In the data rows, the value 128 means zero.
Here are some points, each followed by its number:
[121 115 130 126 131 101 107 102 124 126 133  83 107 110 117 106 122 142
 137 145 108 111] 0
[122  79 119 105 217 160 139 162 188 115 143 129 169 147 137 114 112 157
 145 114  73 192] 1
[110 166 168 141 117 105  92 106 105  82 167 146  96 124 126 144 148 139
 122 111 143 118] 2
[127 129 156 132 122 127 138 111 122 106 149 115 131 115 116 121 118 116
 130 135 131 153] 3
[116 107 117 132 133 147 129 141 121 158 128 131 150 128 125 137 127 131
 130 100 117 148] 4
[143  87 117 112 129 169 188 174  90 150 115  75 143 122 154  94  77 113
 140 164 117 118] 5
[127 143 116  77 140 138 117 117 140 130 105 166 111 113 168 166 116 118
 132 156 118 190] 6
[114 154 164  97  27 138 129  63 134 122  79 121  54  64  77 172 223 110
  29 155  76  81] 7
[136 154 158 107 156 125 123  94  77 112  91 157 170 133 107 155 118 139
 102 119 147 126] 8
[143 127 129 141 125 120 136 141 139 103 142 128 143 105 135 114 125 119
 163 131 130 122] 9
New points follow, each followed by the number of its nearest point above by angle.
[116 141 141 132  98 125 124 112 128 116 113 120 113 109 111 141 161 121
 108 132 106 117] 7
[127 109  98  97 116 155 122 120 133 116  84 155 106 170 205 113 111 139
  92  99 143 134] 6
[136 120 108 127 126 109 104 121 134 122 137 107 131  82  82 139 137 141
 136 126  95  96] 0
[ 81  74 110 140 116 174 135 146 106 217 126 116 179 125 126 159 128 148
 130  68 112 184] 4
[110 102 113 146 124 152 125 136 118 178 128 133 161 127 121 138 129 137
 132  88 110 151] 4
[173  52 255 143 209 104 136 244 120  89 237 154   0 179 122 115 126 141
 232 197 126  33] 9
[164 198 117 145 214 123 144 139 165 160 159 126 142  85  86 141 107 113
 142 116 125  85] 9
[127 138 160 130 118 126 141 111 124 108 150 107 130 113 116 119 117 111
 122 143 141 155] 3
[ 98 174 187 138 139  95 175 106 146 163 113 105 165  69  85 134 161 170
 163 147 177 147] 3
[164 133 170 161 160 140 154 110 111 147 161 133 183 134  93  97 118  94
 130 150 160 126] 3
[107 147 146 129  62 125 119  76 131 104 114  99  91  88  88 150 193 124
  84 139  70  95] 7
[169 165 136 129  80  49 127 112  97  55  42  81 108 123 112 107 136  76
 175 140 170 121] 9
[132 150  83 170 165 132 104 191 156 196 141 127 164 127 106 132 103 147
 127 123 161 121] 4
[128 117 119 110 119 136 127 129 126 117 102 140 117 147 174 117 114 138
 114 112 131 135] 6
[133 109 102 110 113 152 114 119 137 113  78 139 100 181 208 106 115 140
  84  82 134 141] 6
